One vector is turned by the same rotation once a step. Each row is the vector after some number of steps, and that number follows the row.
The counts run from 0 to 249.
[150 148 108 125 136 149 127 156 117 146 152 143 122  90 112 125  85 117
 127 180 161 113  86 157  91 148 140 130 143 147 100 141 120 149 142 177
 127 120  60 105 138 165 177 170  68 161 108 142 128 138 110 143 149 143
 137 121 103 101 145 104 139] -> 235
[167 147 143 108 114 170 126 175 104 166 140 155 116  99 108 147  97 113
 105 155 148  97 108 157  80 163 134 103 131 156 107  92 122 117 131 170
 129 131 102 148 110 161 158 158  67  96  78 141 127 133 108 120 138 140
 128 116  81 151 151 110 146] -> 203
[175 154 104 137 119 167 106 156 131 150 142 145 132  75 114 143  87 111
 123 165 147  95  91 187  95 161 144 121 137 139 106 115  57 127 153 167
 150 123  95 134 106 175 160 152  95 145  99 151 132 106 101 126 151 157
 149 130 102 126 133 120 133] -> 25
[132 150 144  78 139 156 138 150  92 133 178 145 112 110 131 138 109 112
 105 167 139 130 101 132 105 182 151 113 129 134 101  85 121 147 166 169
 128 128  98 116 116 161 178 162  62 147 110 150 123 115 101 128 142 138
 123 123  98 130 155  99 144] -> 188
[158 137 111 151 104 164 111 152 140 168 138 132 124 115 100 141  71  86
 134 167 171 136 118 162 124 163 128 137 157 150 115 112 102 133 155 170
 127 118  77  95 116 166 187 149 112 122 103 161 118 107 107 132 180 160
 110 139 100 109 138 118 135] -> 246
[104 134 119 126 132 140 100 155 115 155 162 128 126  93  95 122  86  97
 107 173 150 105 118 105 119 141 128 132 114 121 101 109 141 118 155 141
 110 127  70 117 122 162 206 153  89 157  88 168 118 139 105 151 154 136
 122 127  74 140 179 139 134] -> 0
[139 115 115 140 117 163 125 169 135 143 195 154 153 121 124 164  77 113
 118 171 127 112 109 154 135 141 150 120 133 114 106 100 121  82 132 144
 120 114  62 136  96 171 175 133  96 118  91 169 115 111  96 182 152 164
 120 143  99 143 149 146 127] -> 114
[155 143 116 144 116 170  97 153 152 138 160 142 139  69 112 118  76 105
 101 156 162 114  96 159 114 147 119 125 121 128 105 111  74 142 146 168
 141 122  99 133 130 182 184 180 108 149 110 156 134 123 114 114 147 133
 163 125 104 115 163 139 138] -> 132
[170 135 125 145 111 158  80 147 133 144 135 119 128  78 111 143  88 131
 114 149 176 122 112 168  97 149 127 116 137 145 125  99 107 154 142 174
 137 130  73 134 105 173 188 153 120 118 109 156 125 109 108 104 164 149
 117 115  94 109 176 121 165] -> 148
[151 131 113 161 117 175  99 155 166 138 188 136 150  85 119 131  83  97
 103 163 162 115 117 163 142 162 124 123 126 105 127  97  88 132 136 160
 134 117  78 124 124 175 184 167 114 135 121 159 121 122 115 126 158 145
 150 136 113 115 167 153 134] -> 131
[148 128 154  84 132 147 146 152  94 124 196 146 133 118 141 153 114 116
 100 161 137 136 103 132 125 181 166 127 136 118 107  90 140 142 155 172
 127 129  78 129 115 167 171 163  66 115 126 143 112 112  98 135 146 145
 124 113  91 113 174  98 156] -> 189
[143 134 113 127 131 145 121 173 136 161 147 118 126  71 117 132  84 124
 124 172 173 101  89 150  97 145 141 120 119 140  97 133 118 125 147 148
 124 131  91 132 127 169 197 147 104 164  70 150 138 124  91 144 146 148
 137 116  79 118 164 114 149] -> 9
[159 111 135 133 120 142  85 144 133 124 186 121 140 111 106 144  78 111
 111 169 172 141 122 144 132 163 100 125 135 117 116 100 123 139 149 164
 136 131  66 102 116 165 194 163 127 118 121 162 103 107 122 103 175 151
 107 123  93 120 152 118 154] -> 146
[133 161 104  95 143 131 101 172  89 130 170 142 104 120 116 149  99 145
 109 175 139 122  87 140 126 163 155 110 137 113  95  98 112 162 158 141
 149 112  97 115 109 153 163 193  74 122 108 163 131 115  98 126 168 146
 130 145 100 139 170 134 137] -> 172
[132 139 151 103 115 144 131 146 135 144 160 124 146 109 138 140 108 115
  93 157 158 143  93 139 161 170 148 129 126 130 107  84 104 136 157 163
 117 124 104 142 112 170 206 170 107 106 112 156 143 109  88 119 153 146
 140 133  83  97 202 138 176] -> 185
[166 156 109 134 118 155 110 161 140 160 156 110 124  80 117 126  81 101
 129 180 196 117 105 155  99 154 129 126 126 142 121 133  91 139 151 157
 118 139  82 114 136 172 198 148 116 132  91 157 124 122  92 119 157 150
 134 134  87 100 155 105 144] -> 240
[173 145 122 142 117 180 109 143 116 120 206 167 142 112 120 135  81 116
 120 166 144 119 108 160 118 165 138 129 144 117 131  92 113 156 142 186
 134 129  51 116 122 169 171 186  66 147 136 150  93 119 129 131 154 147
 128 115 118 124 141 114 122] -> 135
[182 128 126 142 112 146  78 158 125 138 174 112 138  95 113 148  82 130
 101 157 184 131 119 159 119 150 120 119 133 127 133 100 107 146 150 176
 138 130  73 133 121 159 182 152 138 114 112 165 106 100 117  96 162 148
 122 112  82 114 179 128 166] -> 147
[137 122 110 147 116 135 111 173 158 140 160 134 158  99 111 129  68 107
 106 166 160 102  97 144 135 125 141 117 114 120 104 113 109 118 117 151
 124 113  73 135 139 166 191 175  91 117 111 171 138 134 131 144 152 140
 157 134  95 123 176 163 144] -> 223
[153 122 110 131 139 166 125 171 117 136 202 164 130  97 121 159  81 127
 115 165 122  98 101 164 104 147 143 122 139 106 105  97 117 124 128 152
 147 106  69 129 106 173 157 163  73 153  94 151 115 113 111 157 152 143
 138 130 112 145 143 135 120] -> 119
[120 141 135  99 101 132 124 135 137 152 134 147 133 114 127 144 100 131
 117 176 136 145  74 158 143 146 175 113 139 124  74 105  98 152 144 165
 140 108  81 118 122 165 179 175  78 122 127 157 146  93 121 161 163 135
 133 137 120  96 169 148 173] -> 175
[139 113 134 124 104 148 125 148 147 146 149 167 127 122 133 158  82 137
 104 175 137 151  99 164 128 146 163 102 153 136  93 112 112 143 117 156
 137 118  65 130 101 181 165 147  91  82 122 160 125  80 100 144 177 131
 129 140 121 117 174 134 158] -> 67
[142 131 137 125 104 166 121 179 143 177 129 136 128 102  94 151  77  79
 102 163 140  88 117 151 102 149 124 109 127 145  92  87 118 101 134 151
 134 126  89 128 106 171 188 145  92  90  84 171 145 118 110 145 149 134
 122 132  86 151 170 148 139] -> 208
[137 136 157 107 102 147 133 140 125 159 124 148 131 105 120 136  95 102
 103 172 130 100  85 151 112 165 158 131 138 133  92  85 106 133 137 193
 116 132  85 150 116 172 174 170  52 133 139 131 122 109 120 151 142 142
 133 104  96 118 166 123 167] -> 89
[125 144 134 106 118 148 117 148 125 133 153 141 108  91 141 152 113 166
 100 176 141 109 107 167  95 165 159 104 149 110  99 104  88 143 127 155
 151 126  93 152 107 187 149 167  82 108 121 155 129  79  75 118 163 129
 133 125 114 130 180 125 156] -> 72
[163 110 127 135 129 156 109 150 117 119 192 137 139 107 130 147  79 125
 138 172 165 119 113 160 102 162 147 136 149 110 100 122 110 135 146 180
 137 119  53 120 112 175 165 142  99 159 121 145  91  96  95 131 158 158
 114 107 115 116 135  93 145] -> 243
[165 138 143 109 120 149 141 188 115 171 144 128 125  88 118 149  98 110
  95 152 156  96 100 158  94 152 135 109 123 155 104  98 114 115 143 165
 133 136 108 158 108 171 175 151  97  84  91 155 136 122 102 111 136 131
 144 122  78 127 176 115 159] -> 202
[122 173 125  97 111 156 126 156 105 147 134 164  96 107 108 133  98 110
 106 185 120 103 108 141 127 187 155 111 153 132 104  95 111 151 130 156
 139 126  97 124 117 169 155 181  51 121 119 150 115 114  88 131 167 138
 127 137 101 146 159 115 145] -> 80
[135 135 127  95 131 136 116 169 108 128 190 161 107 125 134 168 100 155
 113 182 146 126 119 142 102 163 152  89 150 119 105 124 130 154 141 137
 154 114  74 112 109 170 153 173  83 102 110 167 118  98  95 139 175 139
 116 144 109 138 162 115 151] -> 65
[163 133 156  96 114 160 159 172 114 163 146 149 127 137 122 162  98  83
 115 164 136 130 105 136 110 164 143 112 143 158  93  86 145 123 143 181
 115 122  78 121 107 159 177 142  67  92 104 157 121 128 120 139 151 136
 108 144  89 134 155 103 142] -> 198
[170 134 122 109 133 133  96 153  90 143 151 140 112 110  98 156  82 120
 131 171 149 124 114 156  83 157 131 117 157 138  93 120 136 164 154 178
 146 136  59  95 118 163 163 168  98 129 110 159 102 111 128 110 177 139
 103 123  98 135 134 102 145] -> 150
[149 138 104 155 108 171 132 185 150 158 151 158 154 113 109 151  76  90
 123 164 137 102  86 163 128 137 147 124 127 138 103 117  91 114 125 155
 127 106  63 110 119 166 184 162  89 115  98 161 141 135 124 160 149 139
 150 160 118 128 157 152 128] -> 122
[158 116 128 135  95 167 108 153 139 133 165 143 163 105 125 156  86 100
 121 163 137 116 102 176 145 146 150 131 153 108 110  94  68 125 137 172
 144 109  59 125 104 173 174 155 102 122 136 159 104  90 127 140 158 149
 139 125 107 114 143 152 139] -> 29
[117 151 122  96 113 133 128 155 127 164 141 144 119 120 119 137  93 103
 104 178 138 148  78 141 157 158 160 116 138 135  81  98 113 150 158 157
 134 104  94 102 120 156 196 187  84 116 127 150 148 116 120 147 165 132
 129 164 106 110 177 142 158] -> 176
[148 118 168 100 118 159 148 142 122 142 176 141 148 123 150 154 113 118
 105 163 139 155  99 145 126 173 170 134 133 140 115  89 130 127 142 184
 113 122  79 147 109 167 183 164  76 103 143 134 119 102 105 150 141 149
 120 114 109 102 173 110 164] -> 190
[103 134 151 100 125 141 136 129 128 128 187 156 127 131 132 138  96  96
 104 179 121 149 102 113 153 178 166 122 149 120 100  83 128 153 157 163
 128 132  75 109 102 160 194 163  72 134 123 156 121 106 108 153 167 134
 107 145 111 116 162 127 148] -> 183
[155  96 113 145 134 160 134 155 121 133 193 140 132 114 129 154  89 123
 131 182 150 111 111 159 104 164 159 144 143 129 110 133 140 111 129 163
 122 114  43 133 101 168 184 142  84 153 108 137 101 112  86 174 158 154
 117 111 106 114 152 107 128] -> 12
